Here are some numbered points:
[  7  10  63 -28 -13   4 -30  35  25  -5  12   9 -38   0 -18 -32  15 -35
 -20   1   6  12  -7 -30  -8  11   6  28 -43   3 -24  36 -22  16  35  27
 -18   0  44  29 -48  30   0  58 -13  32  11 -55] 0
[ 36 -32 -50  -3  -5  38 -17  26 -15   0 -10  65  40  36 -42  -2  38 -38
  73   1  15  22  -7  34  46 -28 -11 -33   6  18  49 -33   1 -17 -17  15
  23   8  -9  11  16  26  14 -51  12  -4  -7  53] 1
[ 11  44  66 -23  47 -10 -47  12  36   9  -7  35 -20  33  13 -10 -48  31
   0 -33  57  82  42  15  -2  33 -53  -1  26  15  -6 -22 -48 -38 -16  56
 -15  26 -20 -65 -56  13 -21   2 -41  39 -25  39] 2
[ -4  40 -44  22 -41 -11  11 -28   4 -57 -34 -65  31 -56 -40 -38 -54 -24
 -14 -31   0 -14  53 -67  35  -5 -42  11 -23 -48 -75   6 -48  83  62  20
   5 -26  28 -18  12 -52 -32  47 -50  21  44 -65] 3
[-28 -51 -65 -27 -28   2  30   4  23  60   9  34  32  63   5  32  21   1
  35 -10 -14  -7 -46  26 -42  -7  32 -14  14 -23  56  26  66 -27  -7  27
  34 -36 -36  13  -9   7 -26 -60 -57 -10 -23  13] 4
[ 28 -11 -52 -17 -24   1  28 -11 -10 -34  52  61  53  11 -30  34  38 -17
  57  12  19  16 -48  -6 -62 -27  53  23  30 -31   8 -23  43 -80 -45   6
  60 -45  29  28   3  -6  20  -3 -48 -10 -44  37] 5
[ 51  24   5 -13  -8   3   3  47  35  35  12  70  18  55  27  43  33 -29
 -40  19 -22 -14 -28  70 -26  22 -21 -48 -37 -30   6  30  41 -11  -1  44
  22  -4 -23   1 -82  25  23   2 -38 -40 -36 -19] 6
[ 12  39   8  -8   0 -50  14  -7  40 -19 -18 -57 -11 -22   7  28  11  16
 -27  -1 -24 -39  14  39 -21 -12   6 -25 -15   8   7   4  -7  45  -1  21
 -10  28  37 -11  23 -11 -32   4  15 -38  -5 -20] 7
[ 11 -23 -48 -12  23  -4  42  -5  16 -67  -5  -7 -32 -10 -34 -14  34 -18
 -10  41  -7  11 -17   1  21  12  13  44 -25 -33   2   3 -28 -15 -22 -45
  12 -28  52  -1   9  26  31  -4  23  34  28  27] 8
[-57  59  -3   9  11 -28 -36   1  -4  28 -49 -38   5 -54  71   4 -26  27
 -12 -31 -43 -21   4  36  32  -6 -34  -3 -14  47   6  -6 -16  38  38 -27
   4  41  -9 -50  -9 -27 -11  -5  55  10  28 -20] 9
[ 12 -84 -39  13 -46  41  53 -42 -83  -7  63  -3  41 108 -49  19  13  -4
  55  33  -8   8 -46  10 -43  -5  38  27  30  -4  77   5  40 -41  25 -54
  55 -82 -16  57  41 -29  18 -22  -5   2 -47  44] 10
[-45  20  29  11  -1   1   8  -2  -8 -33  -1 -26 -27 -68  29  48  -5  60
 -62 -17 -21 -39  17 -15 -21  -4   8   5 -31  22 -26   0   7  24  -2 -77
   8  40  48 -41  20  22  24  44  39 -18  21 -27] 11
[-16  56  35  18  31  -3   5 -11   2 -16 -60 -76  -5 -56 -46   2  -9  14
   3  -9 -11 -54  65 -24  21  43  -6  -9 -42   0 -42  16 -26   9  22   4
   1  70  10 -21 -30  45 -35 -10  27  56  50 -17] 12
[  2  22  23  -3  29 -23  -2  25  12 -32 -43  -8 -13 -26  -6 -37 -23  53
   7 -58  19  21  44  -8  54  15  10   5   7  20 -18  18 -21   8  -4  39
 -29  46  21 -18  -8  14  -8  -2  26   5  18 -32] 13
[ 26  22   5  25  28   9 -12 -51 -28 -26 -22  -2 -18 -56 -16 -25 -13   0
 -36  -1   7  -6  41 -29  75  -1 -53 -21 -28   2 -27 -54 -24  41 -25 -38
 -31  29  49 -25  -5  -9  -6  66  46  10  75 -34] 14
[ -1 -92 -50  25 -34  15  44 -22   6  22  -1  12  27  32 -60  28  55   1
  65  17  24  11 -22   0   4 -58  12  26  66 -61  39 -37   8 -53  14   3
  66 -69  -4  82  20 -32   9 -21 -44  -4 -20  23] 15
[ 46 -29 -34  10  -4  -2   5  -4 -44 -30  -4  71  27  50 -26  59  50  19
   5 -32  57  33 -21 -17  54 -17  24   0   9 -31  23 -15 -14 -39 -22   6
  28  72  41  -7 -11 -11  48 -15  46 -46   9  19] 16
[  9 -51  -9  20 -13  13  -8  -7 -35  18  30  76  65  50  -3  70  66  -1
  30 -26  13  13 -87  24 -17  -9  24 -29  39 -20  31  16   2 -52 -26  22
  22 -11 -37 -12  33   4   7 -69 -20 -22 -39  79] 17
[ 22 -58 -86 -10  -7  37  33  38 -15  30  11  74  35  54 -72  37  13 -33
  57 -17  49  23  13   2  29 -36  48 -20  40 -25  44 -34  26 -67 -49   2
  82 -37  15  29   8 -41 -65 -16  -2 -42  -4  43] 18
[-15  27  70  40  14 -18 -64 -12  29  32  -6 -13 -16 -33  62   1  29   7
 -55  19 -26 -70 -12  36  -1  46 -26   5 -65  49 -31  16  28  -7 -83 -22
 -17 -28  32  -9  22  32  -6  20  37 -11 -27 -14] 19
[ 34 -21  -6   4  -2  40  32  28  31 -18  30  71 -13   5  65  42  -2   8
  -2  19  13  55 -68  -3   8 -38  30   4  -4   0  45 -27  35 -33 -14 -13
   1 -24  28  13   9  17  35  30  12 -17 -52   0] 20
[-49 -11 -33  20 -23   1  35  10 -49  22 -17 -46  31 -45 -42 -11 -46  -5
 -29  -9 -16 -27   4 -27 -23 -40  23 -13  24  -5 -71 -14 -24  14  52 -31
  21  48 -77 -14  57 -41   7   0  39 -29  41 -27] 21
[   4  -39  -10  -32  -11    1   -9   74   -4    8   11   99  -22   60
  -21   59   76  -19   74   -4   69   69  -58    5  -11  -54   64  -35
   70    1   74  -18  -42 -114  -57   39   69   -1  -21    7   -4   -3
   92  -42   -5  -26  -37   58] 22
[ -6  24  47  -3  24  23 -19  -3  37  -1 -44 -15 -15 -17   7  -6 -14 -23
   7   6 -35  -6  28 -11  11  24  -2 -37 -51  49 -23  45  -9  39   2   7
 -28  -1   8  11 -14  -2 -26 -12 -29  28   9  19] 23
[-19  17  45  12  -2  -9 -26 -19 -11  13 -28  10  11 -19  25 -12  40 -37
 -38  -9 -38 -26  14  35 -10  51  13 -30 -27  19 -61  11   9  21 -48 -28
 -32 -14  32   5 -29  15 -20 -11  43 -22 -23 -42] 24
[ -8  38  81  52  42   1   3 -53 -30  -1 -30 -83 -10 -66 102 -22  12  46
 -83 -17 -45 -46  36   9 -35  44  -7  43 -15   8 -57  25 -10  22 -34 -49
 -65  11  22 -16   8  60   0  20  77   4 -19 -25] 25
Which three points above are nearest to each new point, looking only along the 5 directions in which the numbered points spread most? Their numbers follow each, nearest first.
[-13  40  54 -11  12 -37 -34 -12  15  27 -24  29 -25  -8  41 -38 -51   2
 -64   9 -14 -18   2   8   9  10 -33   6 -44 -10 -48 -31 -18   1  16 -16
 -28  28   0   9 -49   4  16  43 -13   9 -50 -43] : 23 24 7
[-12  32  46  34  34 -34 -57  11  35   2 -23 -40 -37 -10  39  12  21   5
 -47 -17  27   7 -52  -1  22  -5 -39 -10   0  43 -39  -6 -25  48  41  27
 -13  28  13 -33 -42  -8  -3  32   4  15 -42 -52] : 23 7 13
[ -1   7 -29  36  -4  -5 -38 -14 -73  20 -35 -56  48 -39 -42 -27 -35 -13
  28 -16 -49 -35  54 -15   4  29 -21  15 -44 -16 -36   9 -12   1 -29 -67
  -8  20  30  37  26 -31   6   4  54  -1  67 -12] : 21 7 11
[  53  -45 -108   -7  -25   27   -5   -8  -16  -31   57   59   84   60
  -81   37   44  -71   74   -4  -36    7  -16  -13  -18  -51   27   14
   13  -26   23  -28   74  -28  -64    8   39  -80  -42   82   20  -48
   23   30  -34  -41    9   33] : 15 5 10
[-52   5  74  17  57 -22 -23   9   9  21 -31   9 -24 -33  76  31 -20  42
 -62 -24 -33 -37  -2  22   8  36  -6 -15 -27  20 -10  27 -16  11   6  -6
 -81  23 -37   7 -18   7   0  20   1 -31   5  21] : 24 7 19
[ 11 -10 -11 -38   6   7 -10  30  25 -38  28  73   4  60  32  40  19 -22
  34  57  42  62 -54 -12 -22 -65  13 -45  58  49  17  15  -9 -54 -22  31
  38 -15  19 -33 -11  -7  37 -24 -16  -3 -50  19] : 1 20 17
[ 52 -33  -5 -32 -32 -13   2  40   6  55  67  45  28  97 -70  -3  12 -43
  59   5  14   2  -1   2  -5  21  11 -28 -25  -8  38  43  19 -30   3  63
  28 -53 -68  75 -31  -4 -53 -75 -61  32 -18  23] : 4 6 1
[ 46  -1  22  35  -5   0   5 -34 -26 -10 -18 -25 -36 -46  11 -48 -27  -3
 -40   8 -86 -34  29 -37 -11  27 -11  37 -37 -72   7 -20 -18  13 -31 -38
 -20   4  23  -3  16  12  61  51  38   2   3 -24] : 11 8 7
[ 49  32 -33  18 -20  59  20  24   6 -27 -15   7 -22 -27 -22 -55 -52  -2
   8  77  33  20  71 -29  38  -9 -33 -18  11  29   2 -24  19  37  20 -36
  22   4  34  59  19 -26  10  78  15  32  41 -23] : 8 14 0
[-50  14   1 -10  -6 -30  -2  26  -4  -4   6 -53  36 -38   9 -31  -6  14
   5 -20 -20 -52 -32  31 -11  -6  21 -17   8  32 -13  -2 -48   7  30 -16
  40  -2 -18  -5  13 -29 -30  18 -33 -39  -5 -43] : 7 23 21
[-31  33   9 -10 -14 -20 -46   5  19   1 -52 -53 -49 -49   8 -20   8  11
 -19   2 -11 -48 -44 -14  52  11 -28  14 -47  72 -29   6 -18  72  18   2
 -13 -17  53  -1 -17 -33 -51  66  26   4  39 -71] : 12 7 23
[-59   4  -7  14  20   4 -32  -2  22  10  -2 -23 -14 -57   2  10  -9   6
   6 -24  -7  -4  11  -9 -10  12  30  26 -23  27  22 -23   3 -31   9  -2
 -15   3  33 -20 -34  18  -4  -8  26 -14  25  -3] : 7 24 13
[-21 -23   7   7  24  11 -19 -29  -9  31 -29 -35  -9  29  43  16 -20  20
  -1 -37 -32  -3   0  11  23  16 -12 -10  36 -18 -13  31 -15  28  24 -39
   0   9 -21 -45  18 -15 -20  -8  -5  -6   2  29] : 7 9 23
[-15  -6 -17   1 -22 -11 -12 -18  -7   0 -13 -36   3 -23  11 -15 -17  11
  17  -2 -39  -2 -11  -4   4  -6 -20  -1 -15   0 -21   3 -20  47   4 -28
 -51  17 -11  15  23 -30  -1 -11  20   7  23   2] : 7 23 12
[ 69 -71 -48 -26 -23  53  46  10 -18 -33   1  40  -2  76 -73  52  47 -28
  50  18  32  21 -16  14   4  -5  12  17  22   3  32   4  22 -43 -37  28
  32 -30 -12  50 -11   8   0 -31 -46   2 -18  70] : 5 18 15
[-17 -23 -29  36  -9  24 -55 -39 -50  20 -52 -16 -24  -9  28  12  14  29
 -54  10 -60 -12 -41  -6  23   1 -52   8 -61  10  11 -30  14  38 -45 -26
 -23   5 -20  12  33  -9  10  26  92 -47  70  10] : 11 7 24
[-37 -43  -3 -33  14 -10 -59 -38  38  32   6  64  34  99 -24  58  13  16
 -11 -26  14   3 -64  46  21  22 -24  -7 -13   6  -7 -21  66 -72 -20  63
  19  13 -18  12 -30 -26 -40 -34 -43 -29  -4  13] : 6 4 1
[ -58   37   65   49   10  -35    6  -27   12   15  -27  -86  -25  -45
   69  -49   23   38  -52    4  -31    0   25    8  -33   44   -2  -19
  -22   17  -25   -6   -9   61   20   -4 -105   41  -30  -54   -8   23
   -3  -11   66  -10   55   -7] : 9 25 11
[  7  22  11  19  37   4  14   9 -30 -57  -6 -47 -24 -20  29 -13 -30  14
  23 -10   7  30  -3 -26 -23 -22 -11  10  27  12  30  12 -37  16  43 -13
 -22  -3   1  16  42 -14 -13  12  11   6  14 -23] : 7 13 8
[-23  15   2  18   6 -32  -7  20  12   5   9  11   2 -23  14 -10  -3  17
 -10 -27  50  36  68 -39  22  11  -7  -8   5  21  -8 -12   9 -19  11   9
 -15   6 -32 -41  13  14  19  51  36  39   6   7] : 13 7 23
[  8   5  37 -19  37   0 -26 -28  54 -17  31  11   8  48 -45 -14 -18   5
  20 -37  48  54  35  13   3 -10  -8 -32  13   1 -61  -8 -22  -8  10  38
 -11  -7  -5 -53  -5 -11  -5  -1   1  23  26   0] : 13 2 23
[  24   57  -17   -7   17   -3   24   11    2  -79   -5 -102  -45  -68
  -22  -78  -67   -8  -19   47  -39    0   46  -54   10  -19    0   39
   41    8  -29   29  -37   79   55   -2   27   -7   40   24   24  -12
  -23   54    3   40   17  -89] : 3 14 12
[ 44 -64 -37 -27 -22  32  10  27 -51 -48  35  27  27  73 -23  -9  37 -36
  59   3  30  17 -34 -32   8 -28  -8  29  17   4  28 -14   7 -15 -31   4
  32 -52 -18  39  -2   8  -3 -21 -45  56 -54  24] : 5 15 18
[  9 -72  -9 -31 -15  -5  39  -1  31  33  40  38  20  40   4  99  44   6
  17 -31  -9  20 -31  55 -48 -26   8  19  42 -14  92 -27  24 -58 -39 -42
  56 -38 -11  -2   3   2  17 -25 -41 -25 -28  15] : 17 5 4
[ 45 -79 -46  -5 -26   4   8   4  13  40  -2  69  10  24 -29  11  23  -2
  54  43   3   5 -32  27  19 -12  30  32  44 -20  20  -4  34 -54   5   2
  52 -27  54  27  30   5  46 -15  19  -4 -62  32] : 5 20 1
